In the data rows, zero lies at 4.5, halfway between 4 and 5.
Each row has a hidden score. How much does it go up from the first row of each pair to the second? 15 means little or no change, 30 a big rise and 0 a big fall. The score is a weighted sum of the row's numbers plus the product of two more (or one squared), each taken from its middle value.
[4 4 4 4 4 3 3 4 4 6 4 5 4 4 4 4]
[3 4 4 4 5 9 4 6 6 4 8 5 4 4 3 4] -> 12
[4 4 4 4 4 5 4 4 4 4 4 4 4 4 6 4]
[4 4 4 4 4 3 3 4 4 5 4 4 4 4 5 4] -> 16
[5 4 4 4 4 4 5 6 6 4 4 4 4 4 4 4]
[5 4 4 4 4 4 4 6 5 4 4 4 5 4 5 4] -> 16
[4 4 4 4 4 3 3 7 5 5 4 4 4 4 5 4]
[4 4 4 9 4 3 3 4 4 9 4 5 4 5 4 4] -> 14
[4 4 4 4 4 3 3 5 3 6 3 4 4 4 4 4]
[4 4 4 4 4 3 4 3 4 3 4 5 4 4 4 4] -> 13
[4 4 4 4 5 7 4 5 6 4 7 4 4 4 3 4]
[4 9 4 4 5 3 8 4 5 4 4 4 5 4 6 4] -> 25
[3 4 4 5 4 3 3 5 5 6 4 5 4 4 4 4]
[5 4 4 4 5 6 4 3 4 4 9 5 4 4 4 4] -> 19
[4 4 4 4 4 4 3 5 4 7 4 6 4 4 5 4]
[5 4 5 9 4 3 3 5 6 9 4 4 4 6 4 4] -> 18
[4 4 4 4 4 4 3 3 3 4 4 5 4 4 5 4]
[4 9 5 4 5 3 9 5 6 4 4 4 4 4 5 4] -> 22
[5 4 4 4 5 8 4 5 4 4 5 4 4 3 3 4]
[4 4 4 4 4 4 6 4 5 4 4 4 4 4 5 4] -> 15
[6 4 4 3 4 4 4 5 4 4 4 4 4 4 4 4]
[5 4 4 3 5 7 5 6 6 4 6 5 5 4 4 4] -> 17
[4 4 4 4 4 3 3 5 4 8 4 4 4 4 6 4]
[4 7 9 8 5 3 3 5 7 4 4 5 4 9 4 6] -> 11
[4 4 4 5 4 3 6 8 6 4 4 7 5 4 6 4]
[5 4 8 9 5 4 3 4 4 4 4 5 7 9 5 8] -> 17
[9 4 8 3 5 3 3 5 4 3 4 5 6 6 5 7]
[4 4 4 4 4 3 8 4 4 4 4 8 4 4 4 4] -> 12
[3 4 4 4 4 4 5 4 4 4 4 6 5 4 5 4]
[4 4 4 4 4 4 9 4 3 3 4 5 4 4 3 4] -> 17
[4 4 4 4 4 3 4 4 4 3 4 4 4 4 4 4]
[3 4 4 4 4 3 4 4 5 6 4 4 4 4 4 4] -> 14
[4 4 4 4 4 4 4 4 4 4 4 5 4 4 4 4]
[5 4 4 4 5 8 3 4 4 4 9 4 4 4 4 4] -> 17
[4 4 4 4 5 6 6 5 4 4 5 5 4 4 4 4]
[3 4 4 4 5 8 5 4 4 4 6 4 4 4 4 4] -> 14
[4 4 4 4 5 6 7 7 8 4 5 4 4 4 4 4]
[4 4 4 4 4 5 7 6 5 4 4 3 4 4 5 4] -> 14
[3 4 4 4 4 3 4 6 7 6 4 5 4 4 4 4]
[4 4 4 4 4 4 5 4 4 3 4 4 4 3 3 4] -> 16
[4 4 4 6 4 4 3 4 4 8 4 4 4 4 4 5]
[4 4 4 5 4 3 3 4 4 6 4 3 4 4 4 4] -> 16
[4 9 6 7 5 3 4 4 3 3 4 4 4 9 5 4]
[3 4 4 3 5 7 3 4 8 4 9 6 6 4 4 4] -> 16
[4 4 4 4 5 7 4 4 4 3 5 4 4 4 4 4]
[4 4 4 4 4 4 7 5 6 4 4 4 4 4 5 4] -> 13
[5 4 4 6 4 3 3 4 5 9 4 4 4 4 4 4]
[7 4 4 4 4 4 4 4 4 3 4 4 4 4 4 4] -> 15
[4 4 4 4 4 4 5 4 4 3 4 4 4 4 4 4]
[4 4 4 5 4 3 4 5 5 8 4 7 4 4 4 4] -> 11
[7 4 4 3 4 4 4 4 5 4 4 5 4 4 4 4]
[4 4 4 4 5 7 5 5 4 4 4 4 4 4 4 4] -> 19
[3 4 4 5 4 3 3 3 5 6 4 4 4 4 5 4]
[4 4 4 4 4 4 8 5 5 5 4 4 4 4 5 4] -> 19
[5 4 4 4 4 4 8 3 3 4 4 5 4 4 5 4]
[3 4 3 3 4 3 5 6 7 6 4 7 4 4 4 4] -> 14
[5 4 4 3 5 7 3 6 5 4 9 6 4 4 4 4]
[5 4 9 4 5 3 3 4 4 4 4 6 5 6 5 6] -> 22
[3 4 4 4 4 3 3 4 5 7 4 5 4 4 4 4]
[4 4 4 4 4 3 3 4 5 5 4 4 4 4 3 4] -> 16
[4 4 4 4 4 3 4 4 3 5 4 4 4 3 3 4]
[4 4 4 3 5 8 3 4 3 4 9 5 5 4 6 5] -> 18
[3 4 9 9 5 3 3 4 4 4 4 4 5 8 3 7]
[5 4 4 6 4 3 3 5 5 8 4 5 4 4 6 4] -> 5
[4 4 4 4 4 3 5 4 5 4 4 4 4 4 7 4]
[8 4 9 9 5 3 3 3 3 3 4 5 7 9 5 7] -> 20
[4 4 4 4 4 3 3 4 5 5 4 5 4 4 3 4]
[5 4 4 4 4 3 5 3 3 4 4 6 4 4 5 5] -> 19
[4 4 4 4 5 9 4 5 4 3 9 4 4 4 4 4]
[4 4 4 4 5 9 3 5 4 4 9 4 5 4 5 4] -> 19
[5 5 4 4 5 3 3 5 4 3 3 3 4 4 6 4]
[4 4 4 3 4 3 3 4 4 8 4 5 4 5 5 4] -> 7
[4 4 4 4 4 3 5 3 3 3 4 5 5 4 5 4]
[5 4 9 9 5 3 3 7 5 4 4 4 6 9 5 8] -> 18
[4 4 4 4 5 8 5 4 3 3 4 4 4 4 5 4]
[4 4 4 5 4 3 3 5 5 9 4 5 4 4 4 4] -> 10
[9 4 7 4 5 3 3 3 3 3 4 5 5 4 3 5]
[3 9 6 4 5 3 9 4 4 4 4 4 4 4 4 4] -> 13
[5 4 4 3 5 7 9 4 4 4 4 4 4 4 4 4]
[4 4 4 4 4 4 7 3 4 5 4 5 4 4 3 4] -> 7
[5 4 4 4 4 4 4 4 4 4 4 5 5 4 6 4]
[3 4 4 3 4 3 3 4 4 5 4 4 4 4 3 4] -> 13
[4 4 4 3 4 3 9 5 7 4 4 5 5 4 7 4]
[4 4 4 6 4 3 3 3 3 7 4 7 5 4 7 4] -> 8
[4 4 4 5 4 3 3 4 5 6 4 4 4 4 4 4]
[9 4 4 4 5 8 3 4 4 3 9 4 5 4 9 4] -> 22
[4 4 4 3 5 7 4 4 4 4 4 6 5 4 4 4]
[4 4 4 4 5 8 5 5 5 4 6 5 4 4 5 4] -> 16
[4 4 4 3 5 6 7 6 4 4 4 4 4 4 3 4]
[3 4 4 4 5 7 3 4 3 3 5 5 4 4 5 4] -> 11
[4 4 4 6 4 3 3 4 3 8 4 4 4 4 5 4]
[3 4 4 3 4 3 4 4 6 5 4 3 4 4 4 4] -> 13
[7 4 4 4 4 4 4 5 5 4 4 4 4 4 4 4]
[4 9 7 4 5 3 8 6 5 4 3 4 4 8 7 4] -> 14
[4 4 4 4 4 4 9 4 3 4 4 5 4 4 3 4]
[4 4 4 3 4 4 6 4 4 4 4 5 4 4 4 4] -> 15
[4 4 4 4 4 5 4 4 4 4 4 5 5 4 5 4]
[4 4 4 3 4 3 6 6 7 4 4 5 4 4 4 4] -> 18
[4 9 6 8 5 3 3 4 5 4 4 4 4 8 4 4]
[9 5 8 3 5 3 3 3 4 4 4 4 4 6 5 6] -> 21
[4 4 4 4 5 7 3 3 3 3 9 5 5 4 6 4]
[9 4 4 3 5 7 3 5 5 4 7 4 5 4 8 4] -> 19
[3 7 5 4 5 3 6 4 3 3 4 4 4 4 4 4]
[5 4 4 3 4 3 4 3 4 4 4 4 4 4 5 5] -> 14
[4 4 4 3 5 7 4 4 4 3 4 4 4 4 4 4]
[5 4 4 4 5 8 3 6 4 4 8 6 4 4 3 4] -> 6
[3 4 4 4 4 4 4 3 4 4 4 4 4 4 4 4]
[4 4 4 6 4 3 3 4 3 7 4 4 4 4 5 4] -> 18
[4 4 4 4 4 3 5 5 5 4 4 4 4 4 4 4]
[4 5 9 8 5 3 3 4 4 3 4 4 5 9 6 5] -> 21
[4 4 6 8 4 4 3 4 4 8 3 3 7 4 6 8]
[4 4 4 4 5 8 3 4 4 4 7 5 4 4 5 4] -> 10
[4 4 4 4 4 3 3 6 7 6 4 4 4 4 4 4]
[4 4 4 4 4 3 4 4 5 7 4 7 4 4 5 4] -> 12
[4 4 5 9 4 3 3 5 5 9 4 5 4 7 5 4]
[4 4 4 4 4 3 3 6 4 5 4 5 5 4 9 5] -> 19
[3 4 4 6 4 3 3 4 3 7 4 5 4 4 6 4]
[4 4 4 3 5 7 3 3 3 4 7 4 4 4 4 4] -> 18
[4 4 4 4 4 3 4 6 6 5 3 3 4 4 5 4]
[4 4 4 4 4 3 4 4 5 4 4 4 4 4 5 4] -> 13
[5 4 4 3 5 8 4 5 5 4 5 4 4 4 5 4]
[5 4 4 4 4 3 8 4 4 4 4 4 4 4 4 4] -> 16
[4 4 4 4 4 4 4 5 4 4 4 4 4 4 5 4]
[3 4 4 4 4 4 7 6 5 4 4 4 4 4 4 4] -> 16
[4 4 4 4 5 9 4 8 6 4 4 6 4 4 4 4]
[4 4 4 4 4 3 4 5 4 7 4 4 4 4 5 4] -> 20
[6 4 4 4 4 4 4 5 5 4 4 5 5 4 5 4]
[4 4 4 4 4 3 8 4 4 4 4 5 4 4 5 4] -> 18
[5 4 4 6 4 3 4 7 8 7 4 4 4 4 7 5]
[4 4 4 4 4 3 3 4 4 6 4 3 4 4 5 4] -> 22
[4 4 4 4 4 4 7 6 6 4 4 4 4 4 3 4]
[4 4 4 6 4 3 3 4 4 8 4 4 4 5 4 4] -> 17
[4 4 4 4 4 5 6 4 5 4 4 4 4 4 3 4]
[4 4 4 4 5 8 3 3 3 3 7 4 4 4 4 4] -> 19
[4 4 4 8 4 3 3 4 4 9 4 4 4 4 6 4]
[4 4 4 4 4 5 4 6 5 3 4 4 4 4 3 4] -> 8
[4 9 6 8 5 3 3 3 4 4 4 5 4 8 4 4]
[4 4 4 4 4 4 5 6 6 4 4 4 4 4 4 4] -> 15
[4 4 4 4 4 4 3 4 3 6 3 3 4 4 5 4]
[4 9 5 3 4 3 8 4 6 4 4 4 4 4 3 4] -> 5
[4 4 4 4 4 4 4 3 4 4 4 5 4 4 6 4]
[5 4 4 4 4 5 4 4 4 4 4 5 5 4 5 4] -> 16
[4 4 4 4 4 3 3 4 3 5 3 4 4 4 3 4]
[4 4 9 9 5 3 3 4 4 4 4 4 4 9 6 6] -> 25
[4 4 4 4 4 4 4 4 4 4 3 4 4 4 5 4]
[4 4 4 4 4 4 4 5 6 5 4 5 4 4 5 4] -> 11
[5 4 4 4 5 8 3 4 6 4 9 5 5 4 6 5]
[3 4 4 4 4 5 5 4 4 3 4 4 4 4 3 4] -> 11
[3 4 4 4 5 8 3 4 3 3 8 4 4 4 5 4]
[4 9 4 4 5 3 4 4 5 4 4 5 4 4 3 4] -> 17
[4 8 8 6 5 3 4 4 4 4 4 4 4 9 4 4]
[4 5 7 4 5 3 3 6 7 4 4 5 4 6 5 5] -> 22
[8 4 9 7 5 4 3 5 4 4 4 5 6 8 4 8]
[4 4 4 4 4 3 6 4 3 3 4 6 5 4 4 4] -> 14
[4 9 7 5 5 4 5 4 4 3 4 5 4 5 5 4]
[4 4 4 4 4 4 5 3 4 4 4 5 4 4 5 4] -> 17
[5 4 4 4 4 4 4 6 5 6 4 5 4 4 7 4]
[4 4 4 4 4 3 3 8 4 4 4 4 4 4 5 4] -> 14
[5 6 8 4 5 3 3 6 6 4 4 5 4 7 4 6]
[4 4 4 3 5 8 4 5 4 4 6 4 4 4 5 4] -> 19
[3 9 7 5 5 3 9 4 3 3 4 4 4 6 3 4]
[3 4 4 4 4 4 5 4 5 4 4 4 4 4 4 4] -> 26
[4 4 4 4 5 6 4 5 6 4 5 4 4 4 5 4]
[5 4 4 4 5 7 3 6 8 4 9 5 4 4 3 4] -> 10
[5 4 4 3 4 3 8 3 3 4 3 4 4 4 4 4]
[3 4 4 4 5 7 8 6 7 4 4 4 4 4 4 4] -> 11
[4 4 4 4 5 8 3 5 4 4 5 5 4 4 5 4]
[3 4 3 3 4 4 6 5 5 3 4 4 4 4 6 4] -> 21
[5 4 4 4 5 8 4 5 4 4 5 5 4 4 4 4]
[4 4 4 4 4 5 5 5 4 4 4 5 5 4 4 4] -> 13
[6 4 4 4 4 4 5 5 5 4 4 4 4 4 5 4]
[4 4 4 4 4 3 3 3 4 6 4 4 4 4 4 4] -> 14
[5 4 4 4 5 7 3 4 3 3 7 5 4 4 5 4]
[5 9 7 4 5 3 4 4 5 4 4 4 4 4 5 4] -> 15
[3 5 6 4 5 3 3 5 4 4 4 4 4 5 5 4]
[5 4 4 4 5 7 3 5 5 4 9 5 4 4 4 4] -> 9
[5 9 5 3 5 3 6 4 3 4 4 4 4 4 5 5]
[4 4 4 4 4 4 8 6 4 3 3 3 4 4 5 4] -> 17
[6 4 4 4 4 5 4 5 5 3 4 3 5 4 4 4]
[3 4 4 5 4 3 3 4 4 7 3 4 4 4 4 4] -> 15
[4 4 4 4 4 3 3 5 5 7 4 5 4 4 6 5]
[5 4 4 4 5 6 5 4 4 4 4 4 4 4 4 4] -> 21
[5 7 5 9 5 3 3 6 6 4 4 5 4 9 4 4]
[4 4 4 4 5 8 3 4 5 4 9 5 4 4 4 4] -> 5
[4 4 4 4 4 4 5 4 5 4 4 4 4 4 5 4]
[4 4 8 9 5 6 3 4 3 3 4 4 7 9 5 8] -> 23
[9 4 8 4 5 3 3 4 5 3 4 4 7 8 3 7]
[5 4 4 4 5 9 3 6 8 5 8 5 6 4 5 4] -> 6
[4 4 4 5 4 4 7 4 4 4 4 4 4 4 4 4]
[4 4 4 4 4 4 4 4 4 4 4 5 4 4 4 4] -> 12
[5 4 4 4 4 3 4 6 8 6 4 7 5 4 7 5]
[6 4 4 4 4 4 4 5 5 4 4 4 5 4 5 4] -> 28
[4 4 4 4 5 8 5 6 5 4 5 5 4 4 3 4]
[4 4 4 4 4 6 5 4 4 4 5 4 4 4 4 4] -> 12
[7 4 9 8 5 3 3 4 4 4 4 4 6 9 6 7]
[5 4 4 4 4 4 6 4 4 4 4 4 4 4 4 4] -> 6
[3 4 4 4 4 3 3 4 3 5 3 4 4 4 5 4]
[3 4 4 4 4 5 5 4 4 4 4 5 4 4 7 4] -> 12
[4 4 4 8 4 3 3 8 6 9 4 4 4 4 5 4]
[5 4 9 7 5 3 3 4 4 3 4 3 6 9 5 8] -> 25
[5 4 4 4 4 4 5 3 3 3 3 4 4 4 5 4]
[4 4 4 4 4 4 6 5 4 3 3 4 4 4 7 4] -> 17
[3 4 5 7 4 4 3 5 4 9 4 5 4 6 4 4]
[9 4 8 4 5 3 3 4 4 4 4 4 6 5 3 7] -> 23
[4 4 4 4 5 9 3 7 5 4 7 5 5 4 7 4]
[4 4 4 3 4 3 7 4 5 4 3 4 4 4 4 4] -> 18
[4 4 4 3 4 4 5 5 4 4 4 5 4 4 4 4]
[5 4 4 4 5 8 3 5 4 3 8 4 4 4 3 4] -> 12
[5 4 4 3 5 8 3 4 4 3 9 4 4 4 5 4]
[4 4 4 4 4 3 3 5 4 5 4 4 4 4 4 4] -> 15
[4 4 4 4 4 3 3 4 3 5 4 6 6 4 3 5]
[4 4 4 3 4 4 5 5 5 4 4 4 4 4 7 4] -> 17
[4 4 4 4 4 4 4 4 5 4 4 5 5 4 5 4]
[4 4 4 4 4 4 5 4 6 4 4 4 4 4 4 4] -> 15
[5 4 9 7 5 3 3 4 3 3 4 5 5 9 4 7]
[4 4 4 4 4 3 3 5 4 8 4 5 4 4 4 4] -> 12
[3 4 4 4 4 3 5 7 4 4 4 6 4 4 4 4]
[3 4 4 4 4 4 8 5 5 5 4 4 4 4 4 4] -> 16
[6 4 9 4 5 3 3 6 6 4 4 5 4 5 4 5]
[4 4 4 3 5 7 4 5 5 4 7 5 4 4 4 4] -> 15
[4 4 4 4 5 8 4 4 4 4 4 5 4 4 7 4]
[4 4 4 4 4 4 6 4 4 4 4 4 4 4 4 4] -> 16
[4 5 8 9 5 4 3 5 5 4 4 4 4 9 4 5]
[4 4 4 4 5 7 4 5 6 4 5 4 4 4 4 4] -> 13
[9 4 9 6 5 3 3 5 6 4 4 5 7 9 4 8]
[4 5 9 7 5 3 3 5 5 4 4 4 4 8 5 5] -> 16
[4 9 5 4 5 3 6 5 6 4 4 5 5 5 5 4]
[4 4 4 3 5 7 5 3 3 3 3 3 4 4 4 4] -> 16
[3 5 8 9 5 3 3 4 4 4 4 5 4 9 4 4]
[4 4 4 4 5 8 5 8 9 4 6 4 4 4 5 4] -> 11
[4 4 4 3 5 8 3 6 6 4 9 4 5 4 5 4]
[6 4 4 4 4 4 4 4 4 4 4 5 4 4 4 4] -> 14
[5 4 4 4 5 8 4 4 4 4 5 4 4 4 6 5]
[9 4 9 5 5 3 3 3 3 4 4 5 7 9 8 8] -> 22
[5 4 9 6 5 4 3 4 5 4 4 5 6 9 4 6]
[3 4 4 3 5 8 3 4 4 4 7 7 5 4 3 4] -> 8
[3 4 4 4 5 8 5 4 4 3 4 4 4 4 3 4]
[3 4 4 9 4 3 3 4 4 8 4 4 4 4 3 4] -> 14
[3 4 4 3 4 3 3 5 5 7 4 4 4 4 4 4]
[4 4 4 4 5 8 4 4 5 4 6 5 5 4 6 4] -> 16
[5 4 4 3 5 7 3 4 4 4 9 4 4 4 3 4]
[5 4 4 4 4 3 7 4 5 4 4 5 4 4 4 4] -> 19
[3 4 4 4 5 6 7 4 3 3 5 4 4 4 4 4]
[4 4 4 5 4 3 3 4 5 8 4 4 4 4 5 4] -> 10
[4 4 4 3 4 3 4 4 4 6 4 4 5 4 6 4]
[4 4 4 7 4 3 3 4 4 7 4 6 4 4 5 4] -> 7
[9 5 4 3 5 8 3 5 3 3 9 4 5 4 9 4]
[4 9 5 3 4 3 9 7 8 4 4 5 4 4 5 4] -> 11
[4 4 4 4 4 3 3 6 6 7 4 4 4 4 4 4]
[5 4 4 4 4 3 3 5 5 7 4 4 4 4 4 4] -> 16
[4 4 4 4 5 7 3 4 4 4 9 6 7 4 4 4]
[4 4 4 4 4 4 6 4 4 4 4 4 4 4 3 4] -> 14
[6 9 5 5 5 3 5 3 4 4 4 5 4 6 5 5]
[4 4 9 6 5 4 3 4 4 4 4 4 5 9 4 6] -> 14
[3 4 4 3 5 8 6 4 4 3 4 4 4 4 4 4]
[4 4 4 4 5 7 3 3 5 4 8 4 4 4 5 4] -> 16
[3 4 4 4 4 4 5 3 4 4 4 4 4 4 5 4]
[4 7 8 4 5 3 4 5 5 4 4 4 4 5 6 4] -> 19
[4 4 4 4 4 5 5 5 4 4 4 4 4 4 3 4]
[3 4 4 4 5 8 4 5 5 4 7 4 4 4 3 4] -> 18
[4 4 4 5 4 3 3 4 3 7 4 5 4 4 5 4]
[5 4 8 6 5 4 3 4 4 4 4 5 6 9 4 7] -> 19
[4 4 4 4 5 8 3 5 7 4 8 4 5 4 5 4]
[4 4 4 3 4 4 7 4 3 3 4 5 4 4 4 4] -> 15
[9 6 4 4 5 7 3 4 5 4 9 4 7 4 9 4]
[4 4 4 3 5 7 3 4 3 4 9 6 6 4 8 4] -> 11
[6 4 4 4 4 4 9 4 3 3 4 4 4 4 7 5]
[5 4 4 5 4 3 3 4 4 7 4 5 4 5 5 4] -> 9
[4 4 4 4 4 4 7 4 4 4 4 5 4 4 6 4]
[9 4 9 9 5 4 3 5 5 4 4 3 7 9 5 8] -> 23
[3 4 4 4 4 3 3 4 4 6 4 5 4 4 4 4]
[9 4 9 7 5 4 3 4 4 4 4 4 7 9 5 8] -> 24
[4 4 4 4 4 4 4 5 6 4 4 4 5 4 6 4]
[4 4 4 5 4 3 3 4 6 9 4 5 4 9 5 4] -> 24
[5 4 4 4 5 8 3 5 6 4 9 4 6 4 4 4]
[3 4 4 3 4 3 3 4 4 4 4 5 4 4 4 4] -> 12
[7 4 8 7 5 4 3 5 5 4 4 4 7 9 5 8]
[4 4 4 8 4 3 3 3 3 9 4 4 4 6 5 4] -> 12
[4 4 4 4 5 7 4 5 5 4 6 5 5 4 5 4]
[4 4 4 8 4 3 3 5 6 9 4 5 4 5 4 4] -> 10
[4 4 4 4 4 4 5 5 6 4 4 4 4 3 3 4]
[4 4 4 4 4 3 3 4 3 5 4 5 4 4 5 4] -> 19
[4 4 4 3 4 4 9 6 5 4 4 4 4 4 5 4]
[3 4 3 6 4 4 3 4 4 7 4 4 4 4 4 4] -> 12
[4 4 4 4 4 3 5 8 5 5 4 4 4 4 5 4]
[4 4 4 4 4 3 3 4 3 6 4 4 4 4 4 4] -> 13
[9 4 8 5 5 4 3 5 4 4 4 4 7 9 4 6]
[4 4 4 4 4 3 3 5 4 5 4 5 5 4 4 5] -> 11
[4 4 4 4 4 4 8 3 3 4 4 4 4 4 3 4]
[9 4 9 4 5 3 3 5 5 4 4 4 5 9 4 7] -> 18
[4 4 4 5 4 3 3 3 4 6 4 4 4 4 4 4]
[3 4 4 8 4 4 3 5 5 9 4 4 4 4 3 4] -> 14
[4 4 4 4 4 4 5 4 4 3 4 4 4 4 3 4]
[5 5 9 4 5 3 3 6 5 4 4 4 4 6 4 5] -> 18
[4 4 4 4 4 4 3 4 6 4 4 5 4 4 5 4]
[3 4 4 4 5 7 3 4 5 4 6 4 4 4 3 4] -> 23
[4 4 4 4 4 5 4 6 5 4 4 6 5 4 4 4]
[4 9 4 4 5 3 7 5 4 4 4 4 4 4 4 4] -> 22
[3 4 4 3 4 4 4 4 4 4 4 4 4 4 3 4]
[4 4 4 4 4 4 6 4 4 4 4 4 4 4 4 4] -> 17
[5 9 5 3 5 3 7 4 5 3 4 4 4 4 4 4]
[4 4 4 4 4 4 5 4 4 3 4 4 4 4 5 4] -> 12
[4 4 4 4 5 7 3 4 4 4 7 5 4 4 3 4]
[4 9 5 4 5 4 5 5 5 3 4 4 4 4 6 4] -> 18
[4 4 4 4 4 4 5 5 5 4 4 5 4 4 3 4]
[4 4 4 4 4 3 3 4 4 8 4 5 4 4 5 4] -> 17
[4 9 4 4 5 3 9 4 5 4 4 4 4 4 6 4]
[5 4 4 4 4 4 4 5 5 4 4 4 4 4 4 4] -> 4
[4 9 5 3 5 3 9 4 4 4 4 4 4 4 4 4]
[3 4 4 4 5 7 5 4 4 3 4 4 4 4 4 4] -> 16
[4 5 9 8 5 3 3 3 4 3 4 4 4 9 6 6]
[9 4 9 6 5 4 3 4 4 3 4 4 7 9 4 8] -> 12
[3 4 4 6 4 3 3 5 5 9 4 5 4 4 5 4]
[4 4 4 4 5 9 3 3 4 3 6 5 4 4 4 4] -> 15
[5 4 4 4 4 4 5 3 3 3 4 4 4 4 5 4]
[4 4 4 4 5 8 6 3 3 3 4 4 4 4 4 4] -> 18
[4 4 4 7 4 3 3 3 3 6 4 5 4 4 3 4]
[4 4 4 4 5 9 4 4 4 3 6 4 4 4 4 4] -> 18
[3 4 4 9 4 3 3 5 5 9 4 5 4 5 5 4]
[4 4 4 8 4 4 3 3 3 9 4 5 5 4 3 5] -> 16
[4 4 4 4 4 4 4 5 7 4 4 4 4 3 3 4]
[4 4 4 4 4 4 5 4 4 4 4 4 4 4 6 4] -> 24
[5 4 4 4 4 4 4 4 5 4 4 4 4 4 4 4]
[4 4 4 4 5 8 4 4 4 4 6 5 4 4 5 4] -> 17
[3 4 4 4 4 4 5 4 4 4 4 4 4 4 4 4]
[5 4 4 4 4 3 8 6 5 4 4 4 4 4 5 4] -> 21
[4 4 4 4 4 3 3 3 3 5 4 4 4 4 3 4]
[9 4 9 6 5 4 3 5 4 4 4 5 7 9 4 8] -> 19
[4 9 5 3 5 3 5 4 5 4 4 4 4 5 5 4]
[4 4 4 4 4 4 5 5 4 4 4 3 4 4 4 4] -> 11
[4 4 4 4 4 4 7 4 3 3 4 3 4 4 4 4]
[4 9 8 5 5 3 4 5 5 4 4 5 4 5 4 4] -> 10
[4 4 4 4 4 3 3 3 5 8 4 5 4 4 5 4]
[9 4 8 5 5 3 3 6 7 4 4 5 7 9 4 8] -> 24
[7 5 9 7 5 3 3 4 4 3 4 4 5 9 5 8]
[6 4 3 3 4 4 3 4 3 3 3 3 4 4 6 4] -> 18
[4 4 4 4 4 3 3 5 6 7 4 5 5 4 5 4]
[4 4 3 4 5 8 4 5 5 3 4 3 4 4 6 4] -> 22
[3 9 4 4 5 3 6 5 5 3 4 4 4 4 4 4]
[9 4 9 9 5 4 3 5 4 3 4 4 7 9 5 8] -> 16
[5 4 4 3 4 4 9 5 7 5 4 4 4 4 6 5]
[3 4 4 4 4 4 4 4 5 4 4 4 4 4 3 4] -> 10
[5 4 4 4 4 3 4 3 3 5 4 4 4 4 7 4]
[4 4 4 4 5 7 8 5 4 3 5 4 4 4 4 4] -> 16
[8 4 9 5 5 3 3 3 3 3 4 6 6 9 3 8]
[4 4 4 9 4 3 3 5 7 9 4 4 4 5 4 4] -> 10
[3 4 4 4 4 4 3 4 3 5 4 6 5 4 3 4]
[4 4 4 4 4 4 9 4 4 4 4 5 4 4 4 4] -> 20
[9 4 7 9 5 4 3 4 4 4 4 4 7 6 5 8]
[4 4 4 4 4 4 3 4 3 5 4 5 5 4 3 5] -> 8
[4 4 4 4 5 4 4 5 5 4 4 4 4 5 4 4]
[9 4 9 4 5 3 3 3 3 4 4 5 5 5 5 8] -> 13
[4 4 4 4 4 5 7 5 4 4 4 4 4 4 4 4]
[4 4 4 4 4 4 5 4 4 3 3 3 4 4 4 4] -> 17
[9 4 9 8 5 5 3 4 3 3 4 3 7 9 4 8]
[9 4 9 6 5 5 3 4 3 3 4 4 7 6 4 8] -> 15
[5 4 4 4 4 4 4 4 5 4 4 5 4 4 4 4]
[4 4 4 4 4 3 3 4 4 5 4 5 4 4 4 4] -> 16
